Rows are one point carried round by a steady rotation, each followed by how many steps it has turned.
The counts run from 0 to 440.
[  6  -2   2  -5  -6 -15   4  11   8  -3 -14  15   2   4 -16 -15  -6 -16
 -26  -5  -3   0  -2  -9   0  -5 -23  -1  33 -10  -3 -14 -34  -4  19  12
  -4  12   7   8 -10   1 -13  21 -12  18  20   2  10 -19   7  24]
125
[ 17  -8 -15  -3 -10 -20  15  14  15  -2  -4  25   0  -5   3 -10   2  -9
 -32   8  -6  -3   6   7   4 -11 -17  -6  25 -15   6 -12 -33  -4   5   1
   7  -7   0   8  -1  -7 -11  21  -6  16  22   3  15 -20  -3  20]
101
[  4  -5  -2  18 -15  -1   9  -3   9  -4  -8  28   0   4 -11 -13   8  -9
 -34  -2 -10  -9  -4  -8   9 -23  -8  -5  24 -16   8 -25 -33  -3  -4  -3
  11   0  -9  -2 -16  -6 -17  19  -8   0  17   1   1 -19  10  -1]
356
[  1  -1 -10  -8   1  -9  26   6   8  -3 -14   9 -15   2  -1  -5  -2 -14
 -20   4   0  -2  -7 -11   1 -14 -24   1  14 -21  -3 -14 -38   2  11   5
  -5  13  13  11   2   2 -28  25 -11   9  15  -1   6 -19   2  23]
165
[  7  10   1  15 -17   1  -6  -9   9   3  -8  13  -4  10 -23 -22   3 -21
 -14  -7  10   8 -17 -13 -13 -15  -7  -3  22 -15   6 -17 -31   4   0  12
   6  16  -2   5 -10   9 -19  24  -5  -1  15   5  11 -15   2  27]
273
[ 32  10 -11   4 -16   0  11 -14  -4   3  -3  18   0   2   3 -18   5  -2
 -29  22  -2  -5 -11  -8   6 -11 -21  -1  23  -2  -2 -14 -16 -14  13   3
  13   1  -4   3  -9   3  -4   5  -9   6  25  -1   7 -21  15  29]
48
[ 24   0   5  15 -23   9   7   2   6   0   6  36 -11  -4 -12 -13   6  -2
 -29  14  -7 -16  -2  -1  14 -19 -23   7  11 -14   2 -20 -14 -11   1   3
  15  13 -11   9 -16 -10  -5  -3  -3   3  15   2  -3 -18   4  18]
367
[ 10   0  -9   5  -5  -7   5   1   7  -7  -8  36  -5 -11  -2   0  -6 -11
 -26  18 -17  -3  -4   9  19   5 -26   9  14 -22  -5 -16 -20   1   8   1
   0  15   3   8  -8  -5  -9  16  -9  11  21  -2  12 -23   4  23]
118
[ 23  -3   0   2 -22   4   6  16   4   2  -1  29  -4  -9 -15 -16  -7  -2
 -31  11 -10  -9   3  -4   1 -18 -30  17  18 -11  -2 -23 -11  -8  17   3
  -1  19  -1   3 -10 -15  -4  -4   3   7   6  -7  -2 -15   2  24]
428
[ 11   1 -14   1 -13 -15   1  17  13  -6 -19  27   6  -8  -5 -23 -12  -9
 -29   3  -6   7 -12  -3   3  -8 -18  -6  28 -15   1 -11 -27   9  12   6
  -9   2   6   3  -6  -5 -13  23  -9  13  12   2   6 -21   4  24]
440
[ 24   8 -11  -1 -13   0  19  -5   2  -1  -5  18   4   3   6 -15   4   3
 -32  15 -10  -5 -12 -10   1 -17 -13   3  33  -1  -1 -23 -24 -12  13   5
   2  -5  -1   0  -7   4  -7   1 -12   4  23  -3   5 -26  16  19]
67
[ 11   4  -5   8 -18  -3  -1   1  24  -1   1  26  -7   4 -16 -15   8 -13
 -12  -7  10   0 -13   3 -10 -20  -3 -12  19 -22  13 -11 -31   1 -10   7
   8  13  -5  12  -9   8 -13  18  -3   0  16  13   8 -31 -10  23]
291
[ 15  -7  -9  -2 -12  -4   2   2  16  -6   5  25  -3  -2  -4  -4   7 -14
 -25  12  -6 -12  -8   2  16  -5  -8  -9  17 -12   6 -17 -25  -7   6   7
   7   8  -7  13 -10   0  -2  15 -16  14  24  12  -4 -29  -1  33]
56
[ 11  -1 -10  22 -30   0   5  -7  10   0   3  36 -13   6  -7 -10   0  -9
 -15  10   8 -15   5   5   6 -14 -10  -1  14 -23   4 -19 -24 -13 -13  -4
   9  -2  -8  10 -16  -5 -13  25  -2   0   8   7   1 -26   3  19]
329
[  9   2 -13   3 -18  -9   3   8   6  -2 -15  24   8  -2  -6 -23  -9 -11
 -30   2  -5   5  -4  -8   0 -10 -11   3  37 -10  -3 -20 -28  -5  17   5
  -7  -7   0   1  -7  -2 -11  21  -9  10  12   0   6 -20  12  20]
84
[ 14  -7  -7   2 -11   0  -5   0   6 -10  -2  36  -4  -7  -9  -7  -3 -12
 -24  15 -19  -7 -10   4  19   3 -18  -7  17 -16   5 -16 -18   4   8   6
   1  15  -7   7 -12  -7  -3  16 -13  17  21   0  -1 -22   3  29]
413
[ 13   4  -9   3  -2 -14   6   2   9   6 -14  11  -5   2  -5  -6  -1 -22
 -25   4  -3   9 -10  -4  -4  -8 -22  -1  14 -16   1 -11 -34  12   2   9
   4  18  10  -1   2   0 -23  30  -3   9  24  -6  24  -9  -1  19]
187
[ 17  -5   3  -1 -16   3   3   7   7  -3  -7  20   2  -4 -16 -26   1 -13
 -34   0 -10   1 -12 -18   1 -24 -19   1  30  -5   6 -31 -24   0  17  12
   4  11  -5  -4 -11  -8 -10   7 -11  10  11  -2  -8 -11  11  18]
402
[ 29   3  -2   6 -23  13   8 -17   1   8   7  18 -19   4  -3 -17   6 -10
 -18  15   6  -9 -11 -17   2 -19 -16   2   6  -7   7 -19 -17  -8  -1  13
  17  16 -12  11 -14   4 -16  10  -6   3  16   2  -5 -14  11  33]
324
[  4   1   5  10 -15   5  -4  -8  13  -9  -7  25  -7   4 -18 -15   6 -15
 -19  -3   4  -8 -16 -14   6 -12  -8  -9  17 -16  12 -16 -33  -3  -4  13
   8   9  -8  13 -19   3 -16  18 -13   5  13  15  -4 -27   5  24]
333
[ 21   9 -13  13 -23  -6   5   2   7  -1  -6  21  11   5  -5 -24   4   3
 -32   3   9  -4  -8  -5  -4 -22 -12  -6  30  -9   6  -7 -30 -10  -1   1
  12  -4  -2   4 -10   2  -8   7  -2  -1  17  11   9 -27   5  19]
22
[ 20   5 -12  21 -24   1  -6  -8   7   2   0  34 -13  -4  -5 -15   1 -16
 -17  14   4  -3  -7   0   9 -10 -20  -3  -1 -23   9  -7 -22   3 -14   8
  21  12  -7  10  -9  -4 -18  21   0   3   9  13   9 -17   2  29]
308
[  5  -6 -15   8 -22   2   7  -2  15  -5   3  31  -5   2  -8  -7   2 -16
 -21   7  -3 -14  -9   4   8 -14   6  -5  22 -22   7 -25 -24 -10  -1  -1
   1  -1 -12   8 -13  -1  -8  23  -6   4  18  10  -5 -32   1  25]
15
[ 15  -7 -12   7 -26   2   6  -3   7  -1   1  39  -8  -6  -6 -14 -13  -6
 -15  13  -2 -13   6   2  12  -8 -14   6  20 -18   0 -25 -12 -15   6  -1
  -4  -2  -5   9 -15  -8  -7  19  -6   8   4   1  -8 -22   9  28]
390
[ 13  10 -10   9 -19 -12   8   6   7  12 -14  20   5  -1  -9 -19 -13  -8
 -22   3   0  10   4   2 -19 -15 -25  14  31 -14  -9 -18 -23  -1  12   3
 -10   7  14   1  -2   1 -16  21   4   3  10 -13  22 -13   4  16]
171
[ 18   9  -7  15 -22  13   7 -16  -4   1  -8  33  -1   2  -3 -20  -3  -1
 -22  15  -9  -7 -10 -12   7 -14 -17   8  23 -10  -4 -31 -15  -8   9   2
   2   1  -7  -3 -19   2 -13  10  -5  -4  14  -5  -6 -21  22  20]
364
[ 25   7   2  10 -18  -1   5  -7  -2   0  -9  31   6   3  -3 -21  -2   0
 -31  13  -9  -4  -8  -4   4  -9 -27   1  29  -3  -4 -17 -18 -10  13   1
   3   4   0  -2 -20   0  -1   5 -11   5  21  -8   8 -15  15  20]
405
[  7  -5   6  16 -17  -1   2  -3   4  -1  -7  18   2   8 -16 -15  11 -16
 -38  -1  -1 -12  -5 -11   8 -19 -11 -10  19 -11   6 -17 -35  -8   0   2
  17  10  -9   4 -15  -6 -14  13  -8   7  19  10   4 -16   9  12]
19
[ 25  12 -13   8 -25  10  22  -7  10  11  10  19 -18   2  -4  -9   3   0
 -14  13   7  -8  -3   5 -16 -28 -12  14   7 -18   1 -24 -13  -6  -6   1
   4  16   1   8  -1   5 -20   7   6 -13  12  -7   7 -19  -3  22]
260
[ 29   7  -9  11 -29  -2   4   1   9   7   0  12   3   7 -14 -30   3  -5
 -27   1  12  -2 -10 -11 -10 -26  -9  -2  25  -5   4  -9 -23 -16   1   5
  14   7  -7   6 -12   0  -8   5   4  -2  14   9   6 -17   5  31]
3
[  8  -1  -2  15 -12  -3  -4  -2   6  -8 -12  27   1   6 -12 -14   3 -17
 -29   5  -1  -6  -9  -7  15  -3 -17 -12  20 -12   2 -10 -33  -7   3   1
  11   4  -7   5 -18  -5 -10  17 -12  11  20  13   5 -23  10  21]
38
[ 22   0 -11  16 -20  12   8  -9  -4   7   4  21 -11  -3  -4 -10   6 -16
 -28  20  -7 -11  -7 -11  13 -19 -14  10  -2 -14   4 -28 -14  -8   2   0
  16  12 -14   3 -13 -10 -17   9  -1   1  13   2  -8 -12  10  24]
9
[ 13   5  -3   8 -16   5  17  -7  -2  -3  -8  24   2   4   1 -15  -1   3
 -29  14  -4 -11  -8  -9   4 -15 -22   9  31  -5 -10 -26 -21 -19  18  -5
   2   3   0   4 -15   4  -8   3  -8  -1  18  -4   2 -24  17  14]
68
[ 22   0 -24  14 -30  -4  -4   0  10   4   3  29  -6  -5  -5 -15  -5 -18
 -21  13   6  -3  -6  -2  10  -9  -9  -3   4 -18  10 -10 -16  -4  -4   3
  15   0 -11   7 -10  -6 -12  25  -1   9   8  13   0 -20   2  36]
13
[ 13  -3  -9  14 -28  11   2   0   8   1   1  37 -15  -7 -10 -19  -6 -10
 -21  12   3 -12   1  -6  14 -13 -18   6   4 -20   5 -19 -20  -7  -7   3
  14   6 -11  11 -14 -14 -17  15  -1   4  -3  11  -7 -18   5  23]
349
[ 33  14 -21   9 -27   9   6  -9  11  11   8  25  -7  -2  -3 -22   3   0
 -14  12   5   6 -14  -2 -11 -21  -5   9  17 -12  10 -26 -11   1  -4  10
   9   7  -6   5  -5   6 -12   8   3 -10  14  -1   5 -23   2  29]
301
[ 12  14  -3   5 -13 -13  10   8   9   2 -12  21   2   5 -10 -17  -4   0
 -24   2   5   5   2   3 -14 -14 -30   5  31 -13  -9  -8 -26  -5   6   3
  -4  11  17   7  -1   7 -13   9   0   3  17  -9  28 -20  -2  17]
170
